Each named move below is a turn or a mirror, shown by a few rows before and after it. Which moves, in which order, take the first row of each later pair to the second? The first pair is answered.
H:
[-2.72 -0.62  2.65 -2.03  2.77  0.69  1.99 -2.81 -2.70  1.73  2.62  0.49
 -5.95  0.41 -2.59 -0.90  1.01 -0.67  0.48  0.06  2.52  0.07 -1.44 -0.45
  0.66]  ->  [-2.80 -0.65  2.82 -1.99  2.65  0.76  2.34 -2.38 -2.60  1.16  2.24  0.96
 -5.69  0.31 -2.38 -0.86  0.81 -0.57  0.72  0.34  2.77 -0.30 -1.47 -0.32
  0.57]
[-0.71  1.52  0.65  1.05 -0.34 -1.35 -1.72  0.91  0.71 -1.02  1.00  1.77
  3.30 -1.94  2.28 -1.40 -1.33  0.25 -0.81  1.92  0.33 -2.66 -1.09  0.55
 -0.03]  ->  [-0.12  2.31 -0.10  1.80 -1.72 -1.23 -2.35 -1.21  0.27  1.27  1.51  0.97
  2.62 -1.12  1.61 -1.20 -0.94 -0.39 -1.72 -0.03 -0.79 -2.05 -0.84  1.10
  0.11]
[ 1.03 -1.13 -2.72  1.04 -0.10  2.04  2.08 -2.94 -0.21 -2.88 -1.55 -1.28
  0.43 -0.54  0.42 -1.42  0.54 -0.47 -0.27  0.87  0.73  1.87 -2.17  1.22
 -0.21]  ->  [ 0.80 -0.87 -2.79  0.91 -0.29  2.05  1.95 -3.18 -0.36 -2.73 -1.52 -1.44
  0.35 -0.78  0.37 -1.73  0.58 -0.64 -0.26  0.72  1.04  1.78 -2.21  1.28
 -0.18]
K:
[ 0.01  0.59 -0.86 -1.09  1.14 -0.20  1.78 -0.75  0.20  0.02 -0.04  0.69
 -1.65 -0.96 -0.05  0.34  1.73  0.12 -0.78  0.24  0.15 -1.47 -0.58 -0.25
  1.22]  ->  [-0.45  0.72 -0.75 -0.70  1.19 -0.19  1.51 -0.42 -0.08 -0.07  0.20  1.06
 -0.98 -1.33  0.85 -0.01  1.84 -0.45 -1.26  0.47  0.34 -1.33 -0.69  0.21
  1.30]
[-0.74 -4.32 -1.22  0.21  1.36  1.78 -0.74 -1.56 -0.44  1.47  0.90 -3.40
 -2.23 -0.98 -0.06 -2.86  2.25 -1.98 -0.22  0.74  0.65 -0.62 -0.29  2.84
 -1.47]  ->  [-0.53 -3.58 -1.26  0.62  0.28  1.50 -1.43 -2.03 -0.17  2.20  0.94 -3.36
 -1.70 -1.00  0.25 -3.12  1.84 -1.98 -0.50  0.40  0.23 -0.52  0.10  2.91
 -1.52]
[ 1.04 -0.44  0.00 -1.14  2.54  1.58  2.91 -1.73 -0.92  0.00  0.58 -2.36
 -3.54  0.87 -3.65  0.81  1.41  0.59  0.92 -0.72  0.47  0.15 -0.62 -1.96
 -0.32]  ->  [-1.40 -1.18  0.46 -0.95  3.22  1.51  2.93  1.23 -2.68 -1.18  2.29 -1.92
 -2.11 -1.10 -0.73 -0.62  1.35 -1.06  0.25  1.86  2.70 -0.44 -0.52 -0.45
 -0.87]
[-2.04  1.30  0.43  0.00  3.94  1.35  5.27 -3.02  0.10  2.84  2.68 -3.16
 -3.94 -1.48 -2.20  1.10  1.25 -0.15  4.46 -0.21  0.34  2.51 -0.86  1.12
 -2.10]  ->  [-3.61  1.20  0.69  0.66  3.57  0.99  4.66 -1.43 -1.12  2.51  4.24 -2.55
 -2.48 -3.10  0.84 -0.31  1.26 -1.52  3.65  1.58  1.32  2.23 -0.50  2.98
 -2.81]
E:
[ 0.55  2.87 -0.04  1.79 -2.24 -0.13 -2.51 -0.19  2.26  1.54 -1.46 -0.56
 -0.02  2.08 -1.12  0.64 -1.44 -1.30 -0.75 -2.65 -0.12  0.39 -2.61 -0.11
 -0.68]  ->  [-0.77  1.94  0.21  1.32 -0.15  1.08 -0.08 -0.60  0.14  1.56  0.27 -2.26
 -2.58  1.70 -2.64  0.59 -0.25 -1.99 -0.55 -2.60  1.58  0.27 -3.29 -0.33
 -0.87]
[-0.43  0.04 -0.46  2.90 -2.62  0.38  0.61 -1.30 -0.41  2.74  1.94  1.72
  1.53 -2.10  1.25 -1.47  1.57 -0.40  1.02 -2.79  0.73  2.48  2.23 -2.02
  1.41]  ->  [-0.50 -1.54  0.39  1.53 -0.30  1.07  3.01 -0.60 -0.57  1.75  1.90  1.31
 -0.20 -1.71 -1.00 -0.55  2.14  0.29  1.97 -2.34  1.71  2.37  1.94 -3.20
  1.61]
[ 0.99 -0.72  0.61  1.08 -2.65 -0.95 -2.92  0.91  1.70  0.81 -0.80  2.29
  3.01  1.17  1.47  0.21 -1.00  0.81 -0.49 -0.56 -1.18 -0.31  0.48  0.42
  0.62]  ->  [-2.24 -0.43  0.71  1.14 -0.59  1.11  0.10 -0.38 -2.80  2.31  2.71 -0.74
 -0.55  0.15  0.58 -1.19  1.42 -1.62 -1.40 -0.55  1.53 -0.36 -0.34  1.44
 -0.06]
M:
[-2.05 -4.34  2.58 -0.37 -0.32  0.55  0.12  3.65 -0.08 -0.16  1.86  2.06
  1.36 -1.73  0.60  0.13  1.80  0.28 -0.10  0.67  2.01 -0.44  1.10  0.46
  1.33]  ->  [-1.13 -1.16  0.83  0.92 -2.46 -0.70 -1.48  2.36  1.69 -1.04  1.04  2.17
  3.50 -3.50  3.05 -0.98  0.66 -0.44 -1.39  0.82  0.04 -0.72  0.90  1.60
  0.79]
[ 1.28  1.71  0.16 -0.82  1.16 -0.41  2.36 -0.58  2.26 -1.89 -1.21  0.46
 -0.21  1.67 -3.71  1.47  1.10  2.07 -0.64  0.19 -1.44  0.47 -1.75 -1.21
  1.93]  ->  [-0.27  0.87  0.51 -1.44  2.77 -0.21  3.59  1.21  1.28 -2.98 -0.13  0.71
 -0.27  0.91 -3.12  1.44  1.28  1.47 -0.58  1.29  0.23  0.24 -1.79 -0.92
  1.74]
[-0.51 -1.43  1.47 -0.76  0.67  0.83  0.53 -0.06 -1.60  0.80  0.13 -0.50
 -1.06  1.34 -2.25  1.11  0.72 -0.09  0.56 -0.68  1.04 -0.54  0.26 -1.10
  0.09]  ->  [-1.74 -0.29  0.82 -0.63  1.03  0.38  0.79  1.28 -1.83 -1.42  1.04 -0.35
  0.20 -1.08  0.58 -0.58  0.37 -1.18 -0.23  1.66  1.80 -1.04 -0.06  0.25
 -0.96]
[-1.95 -2.05  0.78  0.45  0.63 -0.06  1.23  2.05 -2.71 -0.73  2.17  0.05
  1.01 -0.60  2.09 -0.55  1.02 -1.76 -0.03  2.33  1.51  0.21  0.21  0.95
 -0.02]  ->  [ 0.02  1.12 -1.37  1.72 -2.38 -1.61 -0.70 -0.19 -0.83 -0.65  0.48 -0.22
  2.58 -1.18  3.22 -0.97 -0.28 -1.73 -0.93  1.41 -0.88  0.44  0.06  1.65
 -0.43]
Pairs:
Between the rows of a pair lie 2 to 3 moves.
[ 1.38  1.57 -0.90  1.72 -1.76 -0.50 -1.35 -1.94  0.65  0.43  0.59 -2.25
 -1.92  0.40  1.74 -0.99 -2.67  0.68 -0.08 -2.33 -1.87 -0.29 -0.26  0.12
 -0.32]  ->  [ 2.01  1.08 -0.82  0.91 -0.94 -0.44 -0.54 -2.16  1.38 -0.01 -0.20 -1.97
 -2.43  0.61  0.70 -0.33 -2.70  1.34  0.17 -2.69 -2.25 -0.11 -0.31 -0.67
 -0.27]  K then E
[-1.87 -0.83  0.58 -0.10  1.03 -0.32 -0.16 -1.36 -2.41  1.05  0.53 -2.92
  0.40  0.90  0.66 -0.73  0.42 -1.27 -1.85  0.92  1.99 -0.12  1.00  2.91
  1.91]  ->  [-1.73 -0.46  0.24 -0.42  1.69 -0.97 -0.11  0.11 -1.61 -1.21  0.24 -1.86
  1.68 -0.38  2.01 -1.13 -0.33 -0.99 -1.69  2.38  2.08 -0.73  0.99  2.87
  1.45]  M then H
[ 0.64 -0.20 -1.04 -0.93  1.11  1.13  3.89 -0.46 -1.59 -0.40  0.32 -1.72
 -3.43 -1.43  0.75  0.66  0.94 -1.46 -1.11  1.11  0.14  1.03 -2.17 -0.65
 -0.02]  ->  [ 0.73  0.56 -1.29 -0.09 -0.88 -0.52  1.12  1.70 -0.03 -1.53 -0.43  0.54
  0.23 -2.69  4.56  0.16 -0.67 -1.32 -1.53  2.66 -0.73  0.45 -1.51  0.96
 -0.58]  E then E then H
[ 0.12 -1.11  0.21  0.89 -0.46  0.62 -0.03 -0.89 -0.54  3.05  0.59 -0.80
 -1.76  2.69 -1.98  0.58  1.20  0.13 -0.22 -2.08  0.18  0.44  0.70 -1.31
  0.99]  ->  [-1.33 -2.81  1.63 -0.05  1.71  0.61  1.07  2.59 -1.10  0.87  1.30  0.41
 -0.67  1.61 -0.89  0.43  1.18  0.21  0.47  0.72  2.18  0.02  0.74 -1.46
  0.64]  E then M
[ 0.07 -0.39  0.51  1.41 -3.33 -0.26 -2.88 -1.01 -0.38  3.99  1.07  0.16
  1.42  2.20  0.15  0.56 -0.33 -0.20 -0.92 -2.12 -1.11  0.95  1.10  1.04
  0.85]  ->  [-3.67 -1.14  0.84  0.16  1.04  1.04  1.61  1.20 -2.73  0.65  3.52 -1.07
 -0.08 -0.69  0.69 -0.93  1.32 -1.87 -0.86  1.27  2.38 -0.07 -0.16  1.64
 -0.28]  E then M
[-4.43 -2.98  3.00  1.77  1.67  1.15  0.27  0.91 -5.44  5.59  3.27 -0.62
 -2.19  0.88 -2.03 -1.49  0.89 -1.12  0.31 -1.47  1.75 -0.05 -1.54  0.71
  0.90]  ->  [-5.17 -4.10  3.79  1.27  2.59  0.85  0.43  4.05 -4.69  2.61  3.27  1.27
  0.46 -0.61 -0.02 -1.90  0.01 -1.02  0.84  0.98  2.87 -0.50 -1.02  0.88
  0.27]  K then H
[ 1.28  3.15  0.06 -1.07  1.22  0.20  4.88 -0.94  1.39 -3.49 -1.76 -1.87
 -3.72 -4.10 -2.63  1.01 -1.83  1.57  1.03  0.86  0.08 -0.76 -4.16 -1.38
 -0.23]  ->  [ 3.19  2.06  1.01 -1.53 -0.33 -0.32  3.00 -0.78  3.07 -2.03 -3.49 -0.70
 -3.10 -1.68 -3.96  2.51 -2.53  3.51  1.66 -0.81 -1.11 -0.37 -3.21 -2.50
  0.87]  E then K then M
[ 0.66 -2.37  1.66 -0.36  1.23 -0.50 -0.84  1.62  1.29  0.86 -1.31  0.16
 -1.76  1.72 -1.71  1.26 -0.34  1.63  1.72 -0.54  0.39  0.08  0.14 -2.45
  0.47]  ->  [ 0.08  1.00 -0.40  1.12  0.15 -1.77 -1.37  2.35  1.95 -1.80 -1.37  0.29
  1.01 -2.23  2.42 -1.33 -1.34 -0.30  0.62  1.94  0.11 -0.74 -0.46 -0.16
 -1.04]  M then M
[-2.84 -4.82  2.65 -0.77  3.23  0.61  2.74  3.04  0.34 -1.78  1.25 -0.28
 -0.18 -1.73 -0.76  0.66  3.17 -1.48  1.64  2.43  2.92 -1.55 -0.18  1.85
 -1.58]  ->  [-0.42  2.74 -1.68  2.76 -2.64 -1.61 -1.51 -2.59  2.18  0.19 -0.21 -1.71
  1.88 -3.37  2.15 -1.12  1.31 -3.08 -1.08 -0.09 -1.58 -0.87 -0.43  4.45
 -2.36]  M then H
[-0.56  0.16  0.46  0.03  3.43  1.01  1.53 -0.62  1.72 -3.29  1.50 -0.57
 -2.04 -2.31  2.27 -1.20 -1.26 -2.21  1.54  0.32  1.01  1.79 -1.98 -0.40
  0.24]  ->  [-0.13  0.17  0.48 -0.13  3.53  1.14  1.76 -1.37  1.57 -2.87  1.56 -0.79
 -2.95 -1.96  1.47 -1.26 -0.90 -1.94  1.70 -0.48  1.02  1.74 -2.41 -0.72
  0.21]  H then K then H
[-0.01 -5.62  2.12 -2.01  2.05  0.83  0.68  2.52  0.42 -0.58 -0.59  1.18
 -0.65  2.67 -2.43  1.19  0.11  2.05  3.07  0.87  2.09  0.51  1.84 -2.64
  1.06]  ->  [-2.33 -1.26 -0.26  0.06  0.00 -1.25 -0.82  3.29  0.15 -2.95  0.55  1.64
  3.38 -2.40  4.23 -2.30 -1.04 -0.64  0.87  4.02  2.04 -0.36  0.91  1.09
 -0.96]  M then E
[-4.85  0.20  1.59  0.77  1.45 -1.51  1.74  1.34 -3.08 -1.29  3.35  0.17
 -0.03  0.30  0.05  2.50  1.11  2.50 -1.43 -0.16 -0.18 -0.26  2.26 -1.70
  0.39]  ->  [-3.93  1.40  0.89  0.43  2.54 -1.82  2.80  0.16 -2.34 -2.83  2.47 -0.58
 -0.98 -0.59 -1.12  2.38  1.25  2.83 -1.15 -0.05 -0.75 -0.62  1.63 -2.44
 -0.11]  M then H then E
[ 1.89 -1.95  1.19  0.23 -2.42  0.03 -2.43  3.88  2.20  0.12 -2.26  2.77
  2.67  2.09  0.53  1.99 -0.79 -0.30  0.61 -0.55 -2.00  0.25  1.25 -2.59
  0.71]  ->  [ 1.72  0.85 -0.60  1.72 -3.80  0.81 -2.60 -0.98 -0.22  4.00 -0.66 -0.64
 -0.30  2.30 -0.80  1.20  0.46 -1.79 -1.20 -3.38 -2.79  0.66  0.66 -1.24
  0.68]  K then E then K
[ 0.85  0.24  1.81 -1.20 -0.21  2.28  1.81 -0.61 -1.53  1.98  0.88 -5.72
  0.83 -1.01 -3.78  0.68  1.22  2.54 -1.15 -0.56 -1.69 -2.23 -0.79 -0.82
  2.14]  ->  [ 0.96  1.79  0.83  0.34 -3.02  1.15 -0.77 -0.90 -1.69  3.18  0.72 -5.48
  2.83 -1.55 -1.25  0.00  0.26  1.80 -2.20 -0.79 -2.80 -2.05 -0.35  0.72
  1.96]  E then E
[ 3.01  0.22 -1.71  0.57 -1.55  0.61  0.22 -1.96  1.37  1.89 -0.43 -1.40
 -2.13  2.89 -2.97  0.33 -0.65 -0.18 -1.09 -2.80 -1.28  0.52 -0.04 -1.89
  0.05]  ->  [-1.28 -0.58 -0.59  1.45 -1.81  0.65 -0.62  1.99 -1.35  2.32  3.20 -0.25
  0.23  0.71  1.35 -1.95 -0.40 -3.07 -2.42  0.17  1.82 -0.03  0.66  1.00
 -0.50]  M then K then K
[ 0.00  2.12 -0.98  0.48  0.95  1.51  1.38 -1.70 -0.07 -2.09  3.83  1.15
  3.20  1.16  3.06 -1.75  0.43 -1.86 -1.29  4.52  0.85 -0.74 -2.48  2.08
 -0.53]  ->  [ 3.13  3.26 -1.58  0.04  0.37  0.93  1.52 -3.46  2.66 -3.53  0.82  1.39
  2.89  1.92  1.07 -0.56 -0.54  0.20 -0.04  3.11 -1.79 -0.49 -2.68  0.58
 -0.17]  E then M then K
[-1.49  0.32  1.16  0.67  2.76  2.02  2.52 -0.79 -0.81 -0.13  0.92 -1.29
 -2.80 -0.32 -1.52 -0.73  0.42 -1.44 -0.49  0.48  1.55  0.93 -0.93 -0.22
 -0.67]  ->  [ 0.52  2.91  0.03  1.97 -0.45  1.06  0.00 -3.58  0.80  1.39 -0.38 -1.35
 -1.93  0.15 -1.01 -0.56 -0.39 -1.36 -1.11 -1.54 -0.97  1.30 -0.85 -0.01
 -0.55]  M then K then M
[-0.51  0.36 -0.13  1.17 -2.45  1.28 -1.24 -2.07 -0.78  4.14  0.24  0.33
 -1.07  1.42 -1.01  0.24  0.47 -0.38 -0.91 -2.44  0.33  1.00  0.38  0.89
  1.21]  ->  [-0.25 -2.55  1.80 -0.96 -0.05  0.69 -0.78  3.08  1.08  0.02 -1.45  3.09
  1.08  1.75 -0.09  1.14 -0.34  1.50  1.27  0.29  1.27  0.47  0.81 -0.59
  1.18]  M then H then E
[-1.77 -0.77  0.30  0.62 -0.04 -0.07 -0.21  1.98 -2.68 -0.69  2.59 -0.08
  0.84  0.07  2.48 -1.76  0.86 -1.95 -0.81  0.85  2.17  0.21  0.36  1.70
  0.01]  ->  [ 2.17 -1.02  0.43 -1.02  0.26 -1.00 -0.02  1.61  1.82 -3.20 -1.82  1.42
  1.40  1.51 -0.33  0.79 -1.00  1.71  1.18 -0.04 -0.43  0.42  0.58 -1.25
  0.53]  M then E then E
[-0.04 -1.15  1.24  0.82 -1.34  0.66 -3.03  1.54 -1.51  5.41 -0.35  1.73
 -0.93  2.47  0.14 -0.06  0.91 -0.44 -2.45 -0.16  0.06  0.48  1.25 -0.23
  1.88]  ->  [-1.64  0.17  0.48  1.20 -0.46  1.19 -1.51  0.97 -2.96  4.88  1.24  0.59
 -1.60  0.53  1.19 -1.77  1.42 -2.00 -3.32  0.53  1.31  0.24  0.59  0.89
  1.06]  E then M then H
[ 1.06 -0.70  1.93  1.56 -0.28  0.85  1.23 -2.31 -0.99  2.34  0.34 -1.65
 -3.14  1.35 -2.82 -0.96  1.59  0.59 -0.20 -3.10  1.92  1.62 -0.07 -1.59
  1.96]  ->  [ 2.45 -2.37  2.36  0.30  0.49 -0.67  0.31  2.30  2.73 -2.79 -2.43  2.27
  0.89  0.60 -0.83 -0.37 -0.59  2.68  1.33 -0.11  1.55  0.78  0.38 -2.54
  1.51]  M then E
[ 1.08 -1.50 -0.77 -1.90  2.04 -0.37  1.82 -0.61 -0.70 -2.39 -1.35  0.86
 -1.26  1.29 -2.08  0.19 -1.33  2.17  0.94 -0.88 -0.97 -1.17 -0.35 -1.49
 -0.12]  ->  [ 1.04 -1.86 -0.16 -0.95 -0.78 -0.32 -1.08 -1.25 -1.12  1.18 -1.09  1.28
 -0.54  3.10 -1.70  0.71 -1.37  1.92  0.26 -2.75 -1.68 -0.72  0.50 -1.19
  0.54]  E then M
[ 1.26  2.48 -0.82  1.51 -2.99 -1.21 -2.64 -2.09  2.61 -0.95 -1.71 -1.10
  1.90 -0.29  0.97  0.25 -1.67  1.10 -0.61 -0.49 -3.87  0.77 -0.06  0.23
 -0.48]  ->  [-0.82 -4.04  2.92 -1.31  2.33  1.29  0.95  1.24 -0.08 -0.70  0.13 -1.11
 -1.36  2.00 -2.96  2.13  0.46  2.07  1.58  0.06 -0.05  0.80  0.09 -1.95
  0.70]  M then K
[ 1.20 -3.91  2.12 -1.77  2.97  1.69  0.88  3.56  0.56 -1.33  0.57  2.38
  0.54  1.35 -1.29  0.48 -0.52  0.48  1.57 -0.51  0.65  0.43  0.50 -2.42
  1.07]  ->  [-0.95  1.38 -1.07  1.58 -0.55  0.97 -1.29 -0.04 -1.78  1.25  3.28  0.02
  1.40 -2.07  2.94 -2.95 -0.24 -3.74 -1.99 -0.50 -0.27  0.52 -0.07  1.89
 -0.24]  E then E then M
[ 0.94 -2.90  1.56  0.73  2.26 -1.17 -0.31 -1.05  1.58  3.09  0.06  0.65
  0.60  3.62 -1.05  1.55  0.34 -0.27  1.10 -1.20 -0.51  3.44 -0.91 -2.98
  2.66]  ->  [-1.67 -1.97  1.06  1.01  3.87 -1.84  1.07  1.85  0.71 -0.74  1.61  1.01
  2.79 -0.62  3.10 -0.94  0.06 -2.44  0.67  3.17  1.20  2.23 -1.45 -0.61
  0.86]  K then M
[ 1.30  0.03 -0.91 -0.36  2.97  0.61  2.94  0.86  0.28 -3.64 -0.55 -0.40
  0.43 -2.23 -1.02 -1.23  0.19  0.83  1.47  1.73  0.62  0.83 -1.43 -0.37
 -1.33]  ->  [ 2.70 -0.97 -0.25 -0.72  2.82  1.12  2.76 -0.37  0.55 -1.77 -1.30 -0.75
 -1.04  0.01 -3.14  0.38  0.42  1.82  1.70 -0.01  0.16  1.25 -1.26 -1.43
 -0.62]  M then M then M
[-0.54 -1.44  1.30 -1.07 -0.17  0.93 -0.93  2.68  0.78  0.10  0.27  1.17
  1.04 -0.11  0.51  0.85 -0.64 -0.11  0.11  0.19  0.98 -0.61  0.71 -0.65
  0.67]  ->  [-1.67 -0.10  0.45 -0.49 -0.37  1.13 -0.26  1.71 -0.61  0.67  1.53 -0.10
  0.26 -1.49  1.38 -0.39 -0.29 -1.73 -0.74  0.40  1.61 -0.71  0.21  0.49
  0.09]  M then E
[-1.94  4.31 -1.27 -0.77  0.86  0.89  3.49  2.83 -0.53 -4.46  1.65 -1.38
  0.93 -4.07  2.39 -4.08 -0.60 -2.05 -0.81  2.18  1.41  0.54 -1.32 -1.29
 -2.74]  ->  [ 2.98  4.27 -1.63 -1.85  0.54  0.72  3.85 -0.85  3.12 -3.91 -2.49 -1.63
 -1.01 -0.55 -2.69 -0.87 -1.12  1.54  0.98 -1.58 -2.20  1.72 -1.65 -4.76
 -1.57]  M then E then E
[ 0.69 -0.66  0.79 -1.63  1.46 -1.35  0.32  1.35  0.15  1.66 -1.30  1.95
  1.24  0.27  0.17  0.54 -0.31  0.47  1.82 -0.11  0.87 -0.96  0.05 -1.52
  0.62]  ->  [-0.72  1.08 -0.05 -0.54  0.44 -1.88 -0.45  0.85 -0.78  1.70  0.13  1.74
  1.88 -1.12  2.28 -1.08 -0.44 -0.97  0.79  0.36  1.18 -1.08  0.24  0.22
  0.06]  M then E
[ 0.66 -3.44  2.92 -0.25 -0.35  1.02 -2.28  3.20 -1.54 -2.38  3.54 -0.49
  1.94 -1.06  3.20 -1.22  0.42 -0.86 -0.60  2.21  2.71 -0.38  1.87  0.16
 -0.31]  ->  [ 4.74 -3.37  2.97 -0.67 -2.53  0.27 -3.98  0.78  1.52 -1.01  0.35 -0.24
  1.52  2.09  0.28  0.96 -0.55  2.15  0.04 -1.12 -0.78  0.53  2.66 -1.96
  0.78]  H then E then E
[ 1.38  0.36  0.46 -1.12 -0.04  0.61 -0.04 -0.55 -0.43  1.18 -1.23  1.22
 -1.58  1.93 -1.99  0.55 -0.12  0.89 -1.16 -2.19 -1.46  1.16  0.80 -0.52
  0.73]  ->  [-0.18  2.62 -0.84  0.05 -0.55  0.37 -0.32 -1.05 -1.62  1.08  0.28  0.37
 -0.74 -0.35  0.80 -1.78  0.47 -1.13 -2.47 -1.09 -0.83  0.39  0.21  1.61
 -0.17]  M then M then H
[ 0.54  0.46 -1.08  0.08  3.27  0.79  1.36 -0.01  2.83 -2.56 -0.02 -0.12
 -1.83 -3.77  0.80 -0.81 -2.75  1.33  1.26  2.59  0.86 -0.78 -1.22 -1.66
 -1.17]  ->  [ 2.73  1.19 -1.45  1.12 -0.09  0.24 -1.72 -2.43  4.15  1.00 -1.52 -0.01
 -1.55 -1.46 -0.13  0.33 -3.40  2.45  0.53 -0.61 -1.84  0.19 -0.19 -1.85
 -0.11]  E then M
[ 0.08 -0.03  0.68  0.31 -0.51  0.55 -1.66 -0.58 -0.59  2.15  0.70 -0.68
 -1.40  1.85 -1.47 -0.11  0.59 -0.18 -0.26 -1.67 -0.18 -0.31  0.26 -0.55
  0.33]  ->  [-0.45 -1.70  1.45 -0.86  1.00  0.53 -0.88  2.17 -0.23 -0.07  0.60  0.92
 -0.35  1.50 -0.91  0.04  0.17  0.44  0.60  0.46  0.95 -0.83  0.42 -0.74
  0.27]  K then E then M
[-2.42  1.49 -2.20 -0.16  2.45 -0.02  2.15  1.03 -1.99 -2.81  2.11 -0.23
 -0.78 -3.40  1.13 -1.63  0.29 -1.58 -1.45  2.18  2.14 -1.16 -1.58  1.33
 -2.60]  ->  [ 0.36  3.10 -3.41  0.05  0.95 -1.30  0.91  0.30  1.28 -4.42 -0.50  1.02
  1.11 -3.48  1.74 -1.41 -1.38 -0.43 -0.95  2.09 -0.07 -1.50 -1.44  0.86
 -2.29]  M then H
